In the data rows, the value 128 means zero.
Some points, each followed by its number:
[ 87  87  46 219 152 216 134 135 182 174 129 134 174 111 122  93  87  51 119  83  95 123  99 117  35 133 168 138 134 210 170 103 178  73 183 122  65 116 155 145 139 113 104  76 114 175 160 116 123  91  97 187 187 169 186 134 140 160 151 155 199  24  70 158] 0
[121 181 165 139 157 181 160 168 140 116 161 134 122  88  93 111  86 108 124 127 185 130  87  93  76 158 122 129  87 169  77 110 164  50 209 157 144 174 171 116 168 107 134 151 151 206 189 151 153 106 113  86  28 151 133 168 128 145 151 117  92 163 169  93] 1
[149 175  81 122  99 146  99 230 106 128 202 140 145 145  58 140 115 123 186 157  94  57 111  90 117 113  81 156  99 140  91  61 133  86 173 111 125 203  91 110  81 137 163 169 156 151 138 145 143  90 185  69 134 116 117 157 117 187 116 134 104 145 198 110] 2
[135 128  93  88  81  58  92 156 161 104 105 180 174 145 116 134 119 172 104 161  77 141 122  67 152 178  81 111 187 134 157 121 104 101 161 157 145 163 115  99 128 143 134 174 142 155 115  99 193 102 169  74 105 163  70 221  99 145 203 135 135 110 105 181] 3
[149  87  91 145  87  99  63 143 168 110  80 128 116  99 211  99 138  91 147 127 100 107  76 136 128 207 104 136 181 110 141 107 110 116 159 145 162 174 191 122 134 204 163  88 163 125 119 128 100  75 115 134 157 128 123 209 128  78 145 121 134 157 174 228] 4
[180 128 135 139 122 111  91  89 160 192 123  99 122 111 158  99 112 136 134  98  91 171 116 117  82 169 128 160  87 104 127 147 181 171 125 186 156 192 144 110  87 169 239 157 174  98 105  76 150  88 116  98 105 111 173 197 145 169 133 153 128 180 105 134] 5
[134 116 168 105  76  99 152 175 107 203 105 157 122 128 169 157  91 115 168 161 111 130 222 139  53 117 168 148  63 122  84 105 122 140 105 180 154  99 123 157 134 111 151 134 139  76 128  99  75 146  63  33 122 116 166 157 117 140 162 107 143 180 174  81] 6
[ 79 140 126 105  46 140 124 153  43 134 109 128 151  59 116 152 152 119  57 141 115 112 204 122 105 163 122 162 105 110 168 157 153 175  92 180 148 145  48 116 180 136 181 105 109 193 163  47  98 112 146 116  93 105  66 122 151 175 168 129 112 168 134 110] 7
[ 86  87  81 105  70 116 137 136 125 134  55 186  41 128 152 122 102 122  73 165 138  97 140  87  88 145 151 153 116 104 147 131 152 182  95 111 115 168 117 157 134  98 122  88 104 157  75 203 103  21 125 175  87  70 120 116 145 118 174 101 210  76 134 122] 8
[121 111 121  88 140 122 146 149 142 151  89 192  93 139 122 157 112 142 110 164  93 139 181 140 122 117 174 105 151  93 119  99 165 164 130 157 115 105  76 110 134 137 104 128 139 161 126 140 133 115 113 128 181 122 154 139 140 153 145 121 172  58 145 152] 9
[171  93 141 111 128 122 131  99 108 128 102 186 151 128  87 181 123 110 157 117 108  97 146 145 157 103  93 110 134 104 106  45 165 148 122  99 116 105  77  93 128 128  87 163 115 158 101 145 128 130 119 116 175  87 116 110 122 132 139 109 145  58 116 110] 10
[103 146 137 139 134 111 131 143 128 122 103 186  64  99  81 198 129 116 155  62 133 145 122 202 146 134 128 148 181  81 112  89 149 156 164 134 111 134 117  35 145 147 151 128 174 145 102 163 159 160 128 175 122  93 133  93 145 155 157 106 104 157 145  51] 11
[116  87 121 145 122 134 136 119 106 157  97 145 134 134  93 128 138  90 150 104 161 132 157 172 198 142  98 134 116 146 114  79 134 164  99 151 124  93 143  58 163 197 151 105 148 174 148 134 130 168 170 169 169 122 157 134 134 116 139 153 106 157  93 128] 12
New points follow, each followed by the numbers of its two nearest points above, looking only along the 7 directions in which the numbered points spread most, nearest first.
[144 146 155 105 140 146 130 131 143 151 151 128 110 122  99 111 104 112 113 140 149 134 134 130 117 128 162  87 140 128  94 146 167 102 127 140 149 134 119 122 134 100  99 105 150 102 114 122 121 156 131 110 110 122 152 128 140 106 128 144 138 122 192 128] 9 10
[182 151 133 111 117  93 135  97 147 134 100 116 128 151 111 140 147  91 149  90 116 186  81 171 134 131 145  50 163  99 148 134 151 162 149 128 148 105 117  76 104 117 110  99 113 143 140 145 114 159 122 134  99 122 125 116 151 144 133 109 119 134 105  99] 12 11
[144 122 127 139 140 116 120 129 144  87 118 140 128 145 122  81 119 167 139 122 123 119 122  82 157 123 151 108 105 116 103  85 123 110 127 122 101  93 132 151 128 159 128 140  89 118 120 169 125 114  91 116 122 111 108 122 145  97 180 124 114 105  99 128] 9 10
[122 128 133 134 117 158 122 121 117 116 120 110 134 105 122 122 135 119 133 138 133 135 116 131 111 140 145 122 128 122 117 149 120 106 131 116 129 122 136 151 145 142 140 122 115 154 154 134 150 103 119 128 110 122 116  99  93 115 122 109 112 139 128 122] 9 12
[180  99 116  93 128 187  79  79 108 145 159 116 145 111 152 146 135 100  97 164 130 140 157 122 128 109 104 101 128 128 127 100  87  99 106 111 178 110 124 122 157 139  69 169 157 147 123  76 153 136 148 128 140 134 181 116 128 133  76 137 143  99 151 163] 9 10
[131 146 140 139 140 116 119 135 140 116 165 116 122 116 116  99 138 147 111 111 133 122 134 122 146 112 139 114 128 116 150 124 139 127 135 163 105 110 121  87 116 148 140 134 117 139 135  99 152 122 130 110 140 157 139 128 128 128 122 152 116 134 128 140] 12 9
[168  81 137 185  52 116 184 157 126 134 119 145 169 179  58  52  45  97 176 115 168  92  70 137 140  61  81  96  69  75 130 151 170 146 104 111 149 122 129 128  23  76 122  82  81 140 140 151 107 117 160 104  99  93 165 116 128 108 151 119 163 110 122  99] 9 10
[123 128 148 128 122 122 127 121 131 134 123 122 122 122 140 117 130 131 145 147 129 124 105 108 128 116 133 127 116 140 101 136 122 119 132 111 107 116 136 140 128 139 140 140 112 130 126 169 145 109 130 116 116 128 123 110  88 101 122 102 118 145 116  93] 9 10
[116 134 108 134  76  99  86 100  90 110  79 145 169 116  75 117 152  89 126 140  93  73  64 174 186 164  98 109 163 134  95 159  94 132 108  99 112 180 115 140 157 141 146  76 131  90 113 145 115 108 140 163  87 128  42 134  59 140 151 171 130 134 116 134] 3 12
[101 116   7 174  70 181  64 160 110 104 199 134 110 156 158 198 143  85 111  84 144 151 157 127  70 132  52 213 169 151 142 105  24  87  59  82 145 116 105  99  81 129 122 117  87 125  73 122  65 101 164 134  93 122 151  75 134 133  64 212 129 151 139 104] 9 12
[161  99 146 191 117 140 131  79  97 151 114  99 169 139 116 134 101 152 141  97  77 130 175 170  99 113 145 144 134  99 105  67 132  93 106 145 103  82 117 163 128 152 157 134 113  87  99  53 100 125  49  69 169 122 130 122  99 153 128 143 108 110 116 140] 9 6
[117 111 139 168 117 146 140 149 138 139 107 110 139 128 140 122  98 123 115 132 137 130 128 134 105 120 139 119 163 122 143 144 133 110 150 116 104 116 136 134 128 126 134 111 121 145 119 122 150 131 132 134 152 140 144 116 117 111 128 108 135 128 139 128] 9 12
[ 90 134 146  99 105 116 135  78  89 139  96 116 105 179 105 105 143 116 142 147 104 123 163 137 122 160 128  97  99 175  80 121  90  71  92 111  65 122 183 186 151 127  99 128  88 127 147 169 110  87 105 128  81 116 119 105  82 137  93 131 112 151 134 110] 9 10
[132 122 144 128 140 128 103 106 116 122 158 110 110 105 140 146 143 143 135 122 141 130 105 112 122 103 145 146 134 128 137 141 118 120 142 116 124 122 125 110 145 118 134 151 117 124 102 145 147 113 133 128 128 111 101 105  93 116 128 101 109 122 122 104] 9 10
[132 186 151 134 222 175 174 145 126  75  84 174 221 162 211 204 114 149 127 104 214 148 122 111 128  94  93 153 181 104  26 151 143 154 121 180 162 122 137 128 128 151 104 209 100 160 118  99  16 145 128 104  87 169  72 180 169  60 133 149 208  82  99 134] 9 10
[181 146 127  71 122  81 109 116 126 122 146  99 105 151 140 146 165 142 162 133 125 122 122 149 111 107 145  98 146 146 179 105 115 155 147 116 114 105 137 110 110  94  99 122 121 134 115 140 112 117 157 104 152 163  99 122 111 121  99  79 153  99 145 140] 9 10
[146  76 138 122 111 105 125 149 136 139  91 174 203 134 169 152 153 122 135 151 129 132 116  59 140 139  93 143  99 140 126 174 100 113 110  99 152 116 121 163 110 143 122 151  70 116 154 140 172 142 111 116 128 105 160  93 128  97 145 104 146 157  93  75] 9 10
[ 33  70 128 139  87  58 145  75 150 145 205 163 134 139 146 157 135 161 125 104 123 208 163 113 111 117  75 153 134 116 157 164 119  90 162 203  93  87 201  47 104  33  46 157  85  94 126  99 115 101 133 169  64  82  92 163  99 187 186 135 109 128  58 116] 9 12
[174  99 141  93 134 140  74 108 105 134 170 105 128 122 134 140 140 141 143 124 128 138 128 125 122 107 151 120 146 122 147 126 114 103 141 134 158  93 115 110 145 114 110 128 118 128 117 111 121 141 141 122 152 116 118 105 128 113 133 112 121  93 145 140] 9 10
[186 128 177 139 175  58 187 107 240 110 164 128 122  54 158 181 161  36 106  99 136 109  87 202  93 139  17 105  75 134 143 139 118 208 123 116  86 209 107 134 157 102 110 163  89 126 127 134 132  67  23  74 140  99  80 105 111 190  18 210 126  82 180 169] 9 10
[102 134 141 174 128 169 139 138 109 134 136  81 151 122 122 152  97 146 107 147 144 104 122 144 134  77 139 146 181  87 110 147 149 126 153 111 117 134 106 140 128 110 128 128 148  97  91 105 111 141 158 151 152 111 103 110  99 116 116 119 125 105 145 128] 9 10
